(in the rows, 128 means zero)
One turn sends every row of this set to another row. A few are shown first. Where does it send the rows asked after them?
Vomet: [135 122 116 122 145 135 121 159 138 169 140 122 114 138 116 168  91 130
 134 143 111 119 103 153 105]
tuti: [ 98 127 112 143 118 131 138 147 120 106 122  93 116 119 168 151 114 127
 129 112 123 104 141 109  71]
gepem: [103 141  85 138 154 151 129 125 143 120 130 109 117 138 109 143 124  99
 134 113 143 114 154 140  94]
navem: [136 136 144 109 133  99 159 151 123 119 135  77 111 177 133 114 130 146
 117 129 139 118 133 139 124]
kozig: [116 142 121 115 121 140  97 162 124 171 133 162  94 132 127 129 106 118
 141 132 100 137 109 149 111]
fes: [ 97 159  84 119 115 131 149 133 152 154 108 150 118 155 136 139 104 128
 148 116 146 111 143 123 120]
rabe: [136 107 152 129 110  88  86 159 141 146 135 127 120 132 143 142 124 132
 130 133 117  87 128 125 113]
Kupe: [102 154  75 127 120 119 145 102 121 140 108 150 133 119 135 142 125 117
 130 120 138 126 144 133 131]
gufi: [ 87 150 120 143  88 133 145 157 129 132 125 112 110 145 168 133 115 141
 114 103 118 102 137 109  87]
gileb: [129 117 158 109 127  97 154 134  99  99 119  91 124 142 136 118 122 143
 141 137 129 138 139 144 134]
nubo: [132 129 157 111 114  90 123 155 130 111 122 128 104 165 160  93 136 118
 135 132 146 129 145 139 129]
nakog: [141 169 144 116 142 132 132 111 136 118 149 132 118 176 131 112 112 110
 124 127 157 114  98 140 121]
fedin: [ 95 136 139 159  96 144 160 145 132 113 115 125 124 140 160 122 133 113
  99 108 107 118 128 125  96]
tum: [125 142 130 104 125  83 108 143  97 111 139  99  96 140 154 101 143 135
 127 128 145 125 153 133 119]
datef: [126 145 131  96 132 114 119 151 107 133 113 126  93 120 138  91 161 120
 128 122  86 117 102 115 104]
nem: [109 125 116 145 109 118 154 132 119 104 102 127 131 113 183 141 131 107
 116 117 116 120 128 114  88]
Tafa: [ 85 137 120 149 128 168 137 124 143 119 117 140 122 136 105 126 121 108
 137 121 132 123 156 151 120]
raba: [120 157 144 110 143 133 111  98  99 104 147 123 116 128 130 124  96 139
 155 141 156 113 120 135 125]
tor: [135 131  98 121 154 123  98 149 128 162 135 150 100 108 142 146 131 114
 116 157 122 116 108 148 108]
muk: [106 161  96 112 130 135 145 146 100 123 110 129 127 139 122 120 130 158
 132 119  84 145 103 108 127]
guzu: [112 127 124 140 116 132  76 163 127 110 135 137 130 150 119 133 106 121
 152 105 100 144 134 123 108]
Sufeb: [117 141 101 142 164 142 108 161 141 105 125 137 113 130 136 115 166 133
 102 150 122 107 121 117 114]
purek: [137 115 141 116 154 114 144 152 137 132 115 106 114 120 136 131 151 146
 115 157 111  79 104 121 113]
gog: [125 182 129 113 135 124 114 103 107 126 163 118 112 153 129 119 111 140
 121 128 158 106 112 134 125]
kesa: [122 135 119 120 150 152 142 141 112 156 124 138 108 112 112 137 124 129
 118 153  92 135  94 158 121]
bam: [136 118 107 141 131 106 127 155 153 129 121 135 155 153 139 169 109 152
 122 142 125 108 116 116 131]
Zinuv: [130 123 155 114 104 107 121 147 109 142 130 102 126 143 110 131 114 130
 141 102  74 126 107 130 111]
Mife: [137 151 150 107 141 127 129 105 125 104 127 149 123 149 144 117  97 112
 158 142 158 121 104 134 126]

guzu turns into muk
raba turns into gog
gufi turns into fedin
Where do these go?
Tafa turns into Kupe
kesa turns into tor
gileb turns into tum
rabe turns into Zinuv

